In the rows, zero is written as 128.
Each path below is one point turned by a fixed rotation once a step. After each direction that follows a path, write how fast that rotation turns it, in deg/step (0 if it stays still).
Each turn is a multiple of 5 degrees from 10 to 175, or 0.
Each row of a path follows its step; steps can be skipped.
Path 1:
step 1: [129 124 137 129 137 122 123 125 130 115 126 126 132 126 128 124 126 126
 131 133 132 119 121 129 139 134 128 136 130 135 124 130 123 133 135]
step 3: [128 122 132 130 125 127 127 124 132 119 121 131 121 126 129 124 129 124
 128 133 130 121 131 134 133 142 141 126 121 125 128 122 131 124 136]
step 5: [123 130 121 135 131 127 120 123 118 132 120 133 118 126 131 126 132 127
 126 130 129 126 137 130 136 130 141 126 131 130 118 125 128 132 128]
step 6: [131 131 122 128 138 130 127 118 125 125 124 123 124 127 137 130 121 125
 122 125 122 130 136 123 126 140 137 121 123 127 128 128 132 120 124]
step 7: [127 127 124 127 133 127 121 125 123 144 126 126 129 125 131 129 121 121
 127 126 133 125 126 121 141 139 133 128 130 135 132 134 130 129 127]
step 8: [122 127 127 121 134 128 128 119 126 134 128 125 125 122 133 132 129 129
 127 123 127 138 136 126 128 132 136 129 129 134 124 141 114 132 126]
step 10: [124 121 126 121 139 124 131 126 132 135 134 130 130 122 122 127 128 125
 125 127 128 122 135 133 125 132 128 136 125 135 140 140 126 128 128]
step 11: [115 118 132 130 123 126 128 129 131 128 128 127 133 115 128 122 133 130
 119 127 130 126 130 136 132 129 140 129 126 124 129 136 122 130 129]
step 12: [122 120 124 130 136 121 129 127 130 120 119 126 130 125 124 125 125 127
 115 119 128 125 131 137 116 128 127 128 131 129 130 131 131 127 134]
step 13: [126 126 128 136 129 119 120 130 123 129 123 128 132 124 121 126 134 123
 116 131 131 123 142 133 135 125 129 135 128 126 136 128 133 128 124]
step 14: [117 124 127 127 132 126 117 131 127 120 130 122 128 126 128 123 129 126
 118 117 124 132 136 129 131 131 128 126 129 123 129 123 122 116 122]
[129 128 130 128 125 126 127 128 130 129 126 128 128 128 131 130 128 125
 127 125 132 131 126 129 127 127 129 127 132 128 127 130 127 130 132]  95
Path 2:
step 1: [137 128 137 128 129 128 126 127 133 133 123 125 124 123 133 121 131 126
 131 119 124 129 123 133 133 136 133 130 123 132 133 135 125 124 121]
step 2: [136 129 134 135 129 135 130 126 131 120 124 132 129 126 135 129 129 120
 133 118 119 130 125 123 132 132 130 135 121 129 127 130 127 132 132]
step 3: [129 127 126 132 139 122 129 120 131 125 125 132 129 128 132 139 130 127
 133 128 120 127 117 130 128 133 127 137 120 124 131 125 132 129 133]
step 4: [126 129 131 124 132 124 131 131 126 135 126 133 133 120 136 127 127 131
 127 126 126 124 114 134 131 136 133 137 127 127 130 122 132 130 124]
step 5: [129 130 128 126 123 134 123 132 126 128 124 126 134 124 139 124 134 123
 124 117 123 123 122 131 135 126 126 136 127 131 131 122 136 129 125]
step 6: [135 125 123 127 127 126 126 120 126 129 122 119 131 130 130 135 134 126
 129 114 130 127 125 126 133 129 125 134 117 126 136 128 130 127 123]
step 9: [131 127 127 121 127 125 127 125 138 133 128 125 121 129 129 127 129 128
 119 123 129 117 125 137 127 132 125 134 118 125 129 120 133 125 122]
step 10: [137 128 126 123 118 128 127 133 135 128 126 124 125 124 136 128 129 127
 129 121 128 123 130 128 127 135 133 132 120 126 123 129 130 137 117]
step 11: [136 126 128 123 124 118 128 125 128 116 129 127 126 129 133 136 132 120
 136 122 121 124 133 127 128 132 128 130 125 134 126 129 136 133 126]
step 13: [135 135 128 131 135 131 127 134 130 131 132 129 128 126 134 130 125 125
 121 127 126 115 128 134 127 129 139 131 128 131 129 122 135 137 124]
step 14: [133 134 125 127 136 128 122 129 131 124 123 120 126 125 132 132 131 123
 125 120 123 120 129 137 125 128 129 133 131 134 125 131 132 123 117]
[130 126 127 125 127 130 126 128 129 131 124 126 128 127 127 127 130 128
 128 125 128 130 130 128 130 127 125 129 129 130 126 133 128 131 126]  80
[127 129 129 130 125 133 129 131 128 129 129 130 130 126 131 127 126 126
 127 128 128 130 131 127 128 130 131 128 129 127 127 126 127 132 129]  130
[129 129 127 128 126 127 129 126 129 129 130 127 126 129 128 127 130 127
 128 131 130 127 132 128 125 130 129 125 125 133 126 128 131 129 128]  25
[130 127 130 129 128 131 131 128 129 129 130 129 125 130 128 124 128 128
 126 126 128 126 128 127 132 124 127 127 126 129 130 126 129 128 130]  100
Path 3:
step 0: [120 123 136 130 120 121 132 136 127 131 121 120 118 130 129 131 130 140
 122 124 123 121 123 131 128 136 128 140 126 133 127 123 124 132 128]
step 1: [126 121 130 128 129 129 119 127 119 131 129 120 121 125 126 134 135 135
 135 132 130 119 122 141 124 122 124 130 138 126 123 130 118 134 128]
step 2: [128 125 138 131 126 126 124 134 116 127 132 121 128 119 127 122 125 135
 124 127 128 116 130 125 121 127 128 146 129 130 126 126 133 128 134]
step 4: [133 124 123 130 117 125 121 132 115 127 135 126 124 128 122 130 118 131
 124 134 122 124 125 130 121 125 126 135 134 133 120 124 118 126 134]
step 5: [131 131 131 127 127 124 126 122 122 138 133 116 124 123 122 131 135 125
 125 130 125 123 124 129 126 137 131 142 135 122 131 119 130 120 134]
step 6: [129 124 127 125 118 131 139 141 126 131 135 122 125 124 127 139 125 136
 128 132 125 132 116 133 124 129 126 137 133 127 120 126 130 128 131]
step 9: [137 129 124 127 132 125 139 134 119 131 132 126 129 130 127 134 124 134
 127 121 120 120 124 123 123 129 139 134 129 120 118 120 128 135 131]
step 10: [137 118 130 121 120 114 121 126 125 132 130 120 130 124 122 137 129 128
 118 130 119 132 126 126 126 130 131 123 135 126 123 124 124 133 127]
step 12: [133 118 134 126 130 125 136 128 122 134 129 121 125 122 126 134 140 139
 125 120 122 131 117 130 122 128 138 130 132 128 126 128 127 129 120]
step 13: [125 118 137 127 123 120 123 138 122 129 122 123 127 129 128 134 123 134
 123 122 122 125 131 141 124 131 125 130 132 118 125 130 129 138 129]
step 14: [136 122 129 123 133 120 121 131 126 135 126 120 123 117 129 125 133 141
 131 123 129 115 127 129 129 123 135 133 128 126 122 132 118 128 129]
[126 125 132 129 130 129 128 129 130 127 129 128 128 127 130 129 129 130
 130 126 132 125 128 129 127 124 126 128 126 125 127 129 130 129 129]  60
[128 129 122 128 130 130 129 132 126 126 129 128 128 126 128 129 125 130
 132 127 128 129 129 129 130 125 129 128 130 126 128 130 125 127 128]  145
Path 4:
step 0: [130 128 133 130 124 126 128 135 137 128 122 119 127 131 126 140 138 124
 127 129 121 131 129 140 137 126 129 129 128 127 126 134 135 123 127]
step 1: [126 130 124 128 125 132 126 116 130 127 127 123 125 122 128 126 114 126
 133 127 126 131 131 127 121 131 143 136 129 128 127 126 135 133 130]
step 2: [130 134 131 126 127 127 126 122 125 134 133 136 127 132 121 130 127 115
 124 133 134 126 126 129 128 114 126 120 132 127 122 129 122 125 131]
step 3: [129 123 123 124 133 129 122 129 131 129 121 123 120 129 132 122 134 138
 132 133 131 132 130 133 132 118 127 127 121 135 129 127 132 134 117]
step 5: [136 130 140 126 139 125 133 129 128 130 128 123 129 122 122 135 131 124
 128 128 136 125 134 131 126 131 115 132 131 135 126 125 126 128 128]
step 7: [127 129 135 123 128 130 128 120 130 127 134 132 135 129 133 125 122 123
 121 116 129 126 127 127 129 131 128 121 126 119 123 128 139 121 121]
step 8: [126 117 130 131 118 120 127 123 135 130 129 129 124 119 118 126 133 129
 136 122 130 130 130 124 133 121 122 126 128 134 129 129 126 132 135]
step 9: [131 128 121 127 132 130 123 128 125 125 122 132 126 132 143 128 130 128
 131 123 129 134 126 123 114 126 128 125 132 122 128 137 121 131 129]
step 10: [134 127 130 123 126 129 132 136 126 123 129 135 128 135 121 132 126 130
 134 129 138 124 137 130 131 134 128 118 119 122 131 122 131 126 130]
step 11: [123 122 126 131 131 114 131 136 130 129 129 119 127 126 127 133 131 125
 128 122 129 133 126 130 129 130 139 135 132 132 129 125 118 127 120]
step 13: [122 136 135 122 125 132 126 131 134 128 133 122 119 135 117 129 138 128
 128 124 126 126 129 129 131 125 133 120 133 132 125 132 134 124 130]
[129 132 126 128 126 127 126 130 127 129 128 130 131 129 127 124 127 130
 127 129 124 128 124 129 129 131 125 130 128 129 131 127 127 127 129]  0
[128 126 130 129 132 129 131 129 126 127 127 127 128 129 127 127 130 129
 129 131 127 125 128 126 131 132 129 128 130 128 128 127 125 128 125]  55
Path 5:
step 0: [122 127 135 123 117 120 115 124 129 129 119 120 129 135 125 129 134 130
 117 132 132 129 126 141 137 128 124 127 131 126 125 129 131 122 131]
step 1: [123 133 126 123 122 131 131 134 127 130 118 136 136 122 130 123 121 142
 128 131 121 130 125 134 138 122 124 134 133 131 130 140 126 128 135]
step 2: [122 118 127 115 123 126 114 121 126 132 128 130 131 131 127 126 125 127
 130 119 124 118 126 133 132 128 118 129 132 127 119 135 134 132 128]
step 3: [129 128 130 120 131 119 128 137 127 124 123 118 132 126 124 125 126 133
 139 124 123 133 127 135 130 116 125 131 143 123 131 137 122 126 129]
step 4: [130 122 134 123 126 128 112 121 125 125 127 129 144 129 123 124 117 129
 128 126 126 137 123 128 125 131 123 131 131 129 127 124 130 132 140]
step 5: [137 132 131 117 123 119 125 129 125 122 132 133 126 132 136 126 120 128
 131 131 128 130 131 131 128 133 120 133 137 119 135 141 121 121 130]
step 8: [126 131 133 119 114 114 121 128 127 128 122 121 138 120 129 132 126 125
 115 132 120 127 123 130 134 128 128 131 127 130 127 129 129 124 126]
step 9: [124 127 121 129 120 126 123 131 125 130 119 136 121 132 122 124 117 142
 125 128 120 131 121 137 132 125 126 129 127 120 127 137 127 123 132]
step 10: [123 119 135 120 118 119 127 119 125 128 121 131 133 117 125 127 125 130
 134 117 125 118 127 128 134 129 123 129 134 136 132 135 133 126 128]
step 11: [127 125 120 123 129 127 118 132 130 126 120 119 132 127 124 127 129 135
 129 123 132 132 122 133 129 123 122 128 142 115 127 134 133 118 134]
step 12: [122 122 138 120 122 127 126 123 128 122 126 128 143 130 130 127 120 135
 132 125 132 133 129 138 130 127 127 133 129 137 129 131 121 127 140]
[128 127 126 129 128 129 125 128 132 131 131 131 130 130 126 128 130 129
 126 128 126 128 125 129 125 129 125 127 129 126 127 124 131 127 128]  160
[131 131 129 130 128 127 128 126 129 125 126 129 130 131 128 128 127 128
 125 132 127 129 129 131 126 127 128 132 126 130 127 128 130 127 130]  90
[127 130 129 127 129 128 127 128 126 130 125 125 131 127 127 126 130 129
 128 129 130 131 128 129 126 132 132 128 131 127 129 126 129 129 128]  95
[129 130 129 127 128 129 126 129 127 127 127 130 127 124 132 128 128 127
 127 127 128 125 128 124 126 130 126 129 130 128 125 129 132 128 130]  125
Path 6:
step 0: [126 134 123 144 131 127 131 120 124 130 137 127 127 128 138 139 125 131
 136 127 129 127 121 139 137 134 134 123 137 134 124 125 125 124 124]
step 2: [121 127 128 126 133 137 136 121 124 133 118 127 136 123 129 137 135 142
 129 123 128 135 131 123 127 129 115 129 117 124 123 129 131 121 124]
step 3: [134 133 131 134 131 130 127 135 130 132 129 133 125 133 119 123 136 125
 115 122 134 127 126 131 125 133 130 127 129 149 130 118 129 121 125]
step 4: [127 135 124 123 129 121 130 120 126 126 126 115 135 135 124 128 136 126
 145 129 121 119 136 133 134 129 135 123 126 133 130 134 128 138 129]
step 7: [132 121 131 119 123 123 135 132 127 138 127 121 124 122 118 131 126 128
 126 137 137 133 131 145 124 127 133 122 136 129 131 123 132 132 121]
step 8: [119 130 130 121 126 124 122 123 130 123 119 128 127 131 131 122 126 120
 135 121 136 123 124 131 141 141 123 139 136 123 123 131 123 129 135]
step 10: [133 126 136 131 132 131 124 135 132 114 124 123 123 123 126 130 130 136
 134 123 135 142 134 128 131 117 131 129 129 128 123 121 134 128 141]
step 11: [127 126 123 129 126 130 123 111 139 135 125 140 124 127 125 134 126 128
 133 124 135 119 134 131 124 132 132 119 130 123 126 118 128 126 117]
step 12: [130 136 135 140 123 127 124 133 120 130 128 134 132 129 131 123 124 130
 139 124 129 127 123 130 123 127 117 133 133 137 134 134 115 139 131]
step 13: [131 127 129 125 135 122 126 135 132 128 133 131 135 135 131 133 139 142
 129 132 119 129 127 123 131 132 124 114 135 118 127 133 135 119 130]
step 14: [129 118 127 123 131 138 122 133 126 121 128 136 141 122 127 131 137 122
 126 122 137 130 122 132 124 127 132 131 112 131 133 121 129 133 126]
[129 127 129 128 125 129 127 126 128 131 129 130 128 129 132 128 122 132
 129 131 129 130 129 128 127 131 128 126 128 129 128 129 129 130 128]  65
[132 129 127 127 128 129 130 124 127 128 129 129 129 129 126 130 128 126
 124 131 128 129 129 127 128 128 127 125 132 126 130 127 127 126 127]  170
[128 130 127 127 131 131 132 126 126 128 129 127 129 129 127 127 129 129
 127 129 125 128 126 127 128 132 129 130 126 132 128 128 131 129 127]  25
[126 129 130 128 127 130 127 127 131 128 124 129 131 126 131 129 129 127
 126 127 127 129 130 128 128 131 129 132 129 125 130 127 130 129 125]  120
